Small tables with named rows and columns. After each table, cells are looked up by row and column.

Sufar.csv
,Vekiba,Zag,Tabeto,Dag
Nud,174,152,196,124
Patifif,234,89,212,77
Rab,89,112,69,169
Piga,98,136,88,162
Bevob,200,153,232,120
Kuvi,126,176,130,170
Rotefa,183,156,213,130
Gir,208,62,165,71
Bukulib,114,123,96,171
Bofimi,218,78,182,80
Vodos,109,203,123,187
Ravefi,111,135,90,165

Kuvi, Tabeto => 130
Patifif, Vekiba => 234
Bofimi, Dag => 80
Bofimi, Zag => 78
Bevob, Tabeto => 232
Patifif, Tabeto => 212
Bukulib, Tabeto => 96
Nud, Tabeto => 196
Ravefi, Dag => 165
Gir, Dag => 71
Patifif, Zag => 89
Kuvi, Vekiba => 126
Piga, Vekiba => 98
Nud, Zag => 152
Bofimi, Tabeto => 182
Nud, Dag => 124
Bevob, Dag => 120
Rab, Zag => 112
Kuvi, Dag => 170
Bukulib, Dag => 171
Which row has the largest Dag? Vodos

Table Bot
,Fuz,Mina,Sagev,Libiva,Butetok
Kab,19,31,26,184,61
Livaf,116,112,114,114,116
Feb,85,118,95,105,87
Guk,196,178,143,36,161
Posadef,30,185,170,31,7
Sonef,191,6,83,176,207
Nubole,187,177,150,38,153
Faradi,108,99,109,109,108
Vuvodaz,99,114,109,108,100
Ruragi,100,115,111,107,100

Butetok of Nubole: 153
Fuz of Nubole: 187
Butetok of Guk: 161
Fuz of Sonef: 191
Sagev of Kab: 26
Fuz of Livaf: 116
Mina of Feb: 118
Libiva of Sonef: 176
Sagev of Livaf: 114
Butetok of Livaf: 116
Mina of Ruragi: 115
Sagev of Feb: 95
Butetok of Faradi: 108
Which row has the largest Fuz? Guk

Ved
         Muz  Botope  Vota  Sokop  Nug  Ked  Pip  Kis  Bedab  Vekuzo
Rolu     5.7     5.7   3.7    3.3  6.5  5.4  5.1  2.1    4.9     5.9
Munenog  6.5     5.6   4.7    4.2  5.8  4.5  5.6  4.7    4.9     6.3
Logamo   6.6     3.8   4.2    3.1  3.8  6.0  2.7  3.8    4.0     4.7
Beg      0.5     4.0   4.7    5.3  4.2  5.7  5.3  8.0    3.7     4.6
Baretov  3.6     6.3   2.6    4.6  4.6  4.6  4.7  4.9    5.2     4.9
Pas      5.4     3.7   4.2    3.4  4.7  6.2  3.4  4.7    4.1     4.5
Rukido   1.7     2.9   4.3    3.4  4.6  4.5  2.9  4.3    3.8     5.1

What is the Ked of Beg in Ved? 5.7
What is the Kis of Beg in Ved? 8.0
What is the Vekuzo of Rukido in Ved? 5.1
What is the Ked of Pas in Ved? 6.2
What is the Vota of Baretov in Ved? 2.6
What is the Ked of Rukido in Ved? 4.5
What is the Muz of Baretov in Ved? 3.6
What is the Ked of Rolu in Ved? 5.4
What is the Nug of Pas in Ved? 4.7
What is the Pip of Rolu in Ved? 5.1
What is the Kis of Baretov in Ved? 4.9
What is the Pip of Rukido in Ved? 2.9
What is the Vekuzo of Rolu in Ved? 5.9
What is the Ked of Munenog in Ved? 4.5
What is the Bedab of Baretov in Ved? 5.2

Kiv =
         Balezez  Nupopoz  Nak  Zekima  Gep  Per
Tidofu       128      105  134     121   11  104
Bazakun      128      115  134      55  140   66
Liv          128      115  175      55  129   69
Rogavet      128      111  138      85   19  105
Nel          128      115  140      62   33  112
Sokegi       128      115  115       8   83  124
Bure         118      115  119      55  148   57
Das          128      111  134      94   17  104
Lar          128      115  193      55  100   95
Tusa         128      115  131      34   64  123
Zuv          128      115   91       1  124  104
Kaz          128      115  188      55   84  104
Dor          128      115  145      55   45  115

Nupopoz of Tusa is 115
Balezez of Rogavet is 128
Gep of Bazakun is 140
Zekima of Bure is 55
Nak of Dor is 145
Nak of Tidofu is 134
Per of Kaz is 104
Balezez of Bure is 118
Balezez of Tusa is 128
Nak of Sokegi is 115

Zus:
	Dalig	Raf	Pareput	Nagab	Kemimu	Lozevep
Nirus	3175	3818	5716	4557	3622	4344
Momat	5233	4458	6268	4360	2593	4200
Vezep	4327	5332	4823	5347	4058	4891
Gikeda	2918	4090	6040	4417	3559	4938
Bet	2996	5091	5881	4783	3044	6930
Mapodug	6019	4921	5310	4919	4837	4612
Rep	3871	3317	6139	5230	2407	3647
Kiso	3107	6235	7787	5191	4537	6951
Lupi	6390	5922	6051	5539	4508	4614

Nirus, Nagab => 4557
Gikeda, Nagab => 4417
Kiso, Raf => 6235
Rep, Pareput => 6139
Kiso, Nagab => 5191
Vezep, Dalig => 4327
Mapodug, Dalig => 6019
Kiso, Kemimu => 4537
Gikeda, Kemimu => 3559
Rep, Dalig => 3871
Which row has the largest Lozevep? Kiso

Gesatil
cols = Zevaviv, Mar, Masun, Sapap, Zel, Tikipir, Bod, Valil
Taz: [634, 508, 535, 585, 547, 480, 403, 527]
Fev: [539, 531, 547, 517, 466, 523, 563, 457]
Vuvoger: [314, 631, 728, 321, 682, 189, 319, 376]
Sabizun: [487, 375, 425, 372, 419, 573, 712, 275]
Retur: [442, 343, 277, 264, 419, 526, 750, 220]
Ful: [587, 444, 412, 619, 370, 593, 604, 595]
Pak: [510, 432, 524, 502, 483, 480, 532, 527]
Kip: [839, 380, 661, 547, 609, 532, 379, 580]
Vikite: [320, 490, 653, 394, 628, 305, 391, 414]
Regegit: [499, 592, 414, 512, 465, 555, 479, 565]
Bam: [851, 217, 683, 701, 723, 525, 352, 590]
Zunufet: [424, 643, 651, 395, 588, 224, 374, 499]
Segipo: [783, 288, 641, 581, 665, 499, 348, 529]

Zel of Kip = 609
Zel of Retur = 419
Masun of Zunufet = 651
Zel of Vikite = 628
Bod of Retur = 750
Tikipir of Pak = 480
Zel of Pak = 483
Zel of Taz = 547

Datonu =
cols = Mit, Fozokem, Makinob, Tutuk, Nek, Fud, Pazot
Fak: [49792, 51528, 65568, 56363, 69457, 55009, 48492]
Pufiga: [65388, 51998, 43674, 53009, 60809, 73080, 55573]
Ral: [65518, 37282, 46515, 60589, 63299, 64441, 66297]
Potul: [54288, 58122, 53266, 57564, 24316, 64300, 61331]
Veb: [61844, 62997, 45221, 57608, 63550, 65492, 41314]
Vod: [65802, 84268, 43370, 57822, 63041, 77300, 56821]

Veb, Makinob -> 45221
Ral, Fud -> 64441
Potul, Pazot -> 61331
Fak, Fozokem -> 51528
Vod, Pazot -> 56821
Veb, Fud -> 65492
Pufiga, Nek -> 60809
Vod, Fozokem -> 84268
Potul, Fozokem -> 58122
Ral, Fozokem -> 37282
Pufiga, Tutuk -> 53009
Vod, Makinob -> 43370
Fak, Fud -> 55009
Vod, Tutuk -> 57822
Potul, Fud -> 64300
Fak, Tutuk -> 56363
Pufiga, Mit -> 65388
Pufiga, Fud -> 73080
Veb, Pazot -> 41314
Row with the largest Fud: Vod

Vos:
          Pap  Kefuzuf   Lole  Femalol  Soguv  Gipekod    Fov  Zizeg  Kerudi
Gifati  45797    47152  46356    46055  46862    45567  46062  47331   44370
Sed     48443    44805  44071    42994  45394    46811  43609  43838   46431
Zopa    31583    61032  37543    36826  38275    53779  37215  42156   27084
Vileno  48812    42676  41550    40877  46268    45920  41432  43578   48998
Bevub   44938    42579  44928    44699  44457    42387  45179  44363   48843
Non     28958    53890  34358    42392  69062    30239  36695  75293   38983
Zomi    30116    26024  88652    87561  15940    18024  88866  32081   41371

Lole of Sed: 44071
Kefuzuf of Gifati: 47152
Pap of Zopa: 31583
Zizeg of Bevub: 44363
Kerudi of Zopa: 27084
Femalol of Gifati: 46055
Gipekod of Non: 30239
Soguv of Bevub: 44457
Gipekod of Bevub: 42387
Lole of Non: 34358
Pap of Zomi: 30116
Fov of Bevub: 45179
Kefuzuf of Vileno: 42676
Soguv of Non: 69062
Lole of Gifati: 46356
Kerudi of Zomi: 41371
Femalol of Zomi: 87561
Fov of Sed: 43609
Row with the largest Soguv: Non

Mutiv:
	Feb	Vizuz	Rizif
Mab	0.6	0.3	0.9
Rolizof	0.7	0.5	0.7
Gof	0.5	0.2	0.6
Figunir	0.7	0.5	0.7
Zafulaz	0.5	0.6	0.5
Kuv	0.7	0.9	0.6
Rilig	0.5	0.4	0.5
Mag	0.6	0.4	0.7
Mukapu	0.7	0.8	1.0
Vadulas	0.7	0.6	0.6
Nuz	0.7	0.8	0.7

Vizuz of Mukapu is 0.8
Rizif of Mag is 0.7
Rizif of Zafulaz is 0.5
Feb of Mag is 0.6
Feb of Vadulas is 0.7
Vizuz of Kuv is 0.9
Vizuz of Gof is 0.2
Feb of Nuz is 0.7
Rizif of Rolizof is 0.7
Rizif of Nuz is 0.7
Vizuz of Mab is 0.3
Feb of Mab is 0.6
Rizif of Mab is 0.9
Rizif of Figunir is 0.7
Row with the largest Rizif: Mukapu

Table Marez
|  | Bipur | Nufeto | Kabaro | Kis | Simop | Muku | Ravalom | Vudiva |
|---|---|---|---|---|---|---|---|---|
| Tiso | 33.722 | 92.686 | 6.497 | 72.780 | 5.114 | 96.436 | 8.758 | 50.700 |
| Mev | 27.451 | 10.487 | 85.475 | 20.849 | 40.045 | 20.380 | 40.936 | 16.977 |
| Pumum | 49.057 | 89.324 | 10.462 | 73.020 | 17.852 | 75.530 | 44.048 | 52.723 |
| Vumuget | 25.921 | 27.075 | 50.093 | 10.209 | 72.922 | 9.089 | 46.909 | 29.776 |

What is the Bipur of Pumum in Marez?
49.057
What is the Kabaro of Pumum in Marez?
10.462
What is the Simop of Mev in Marez?
40.045
What is the Vudiva of Pumum in Marez?
52.723
What is the Simop of Pumum in Marez?
17.852
What is the Ravalom of Vumuget in Marez?
46.909
What is the Nufeto of Pumum in Marez?
89.324
What is the Kabaro of Tiso in Marez?
6.497
What is the Vudiva of Vumuget in Marez?
29.776
What is the Simop of Vumuget in Marez?
72.922
What is the Muku of Pumum in Marez?
75.530
What is the Bipur of Tiso in Marez?
33.722
What is the Kis of Vumuget in Marez?
10.209
What is the Ravalom of Mev in Marez?
40.936
What is the Kabaro of Vumuget in Marez?
50.093
What is the Bipur of Mev in Marez?
27.451
What is the Muku of Vumuget in Marez?
9.089
What is the Simop of Tiso in Marez?
5.114
Which row has the largest Vudiva? Pumum

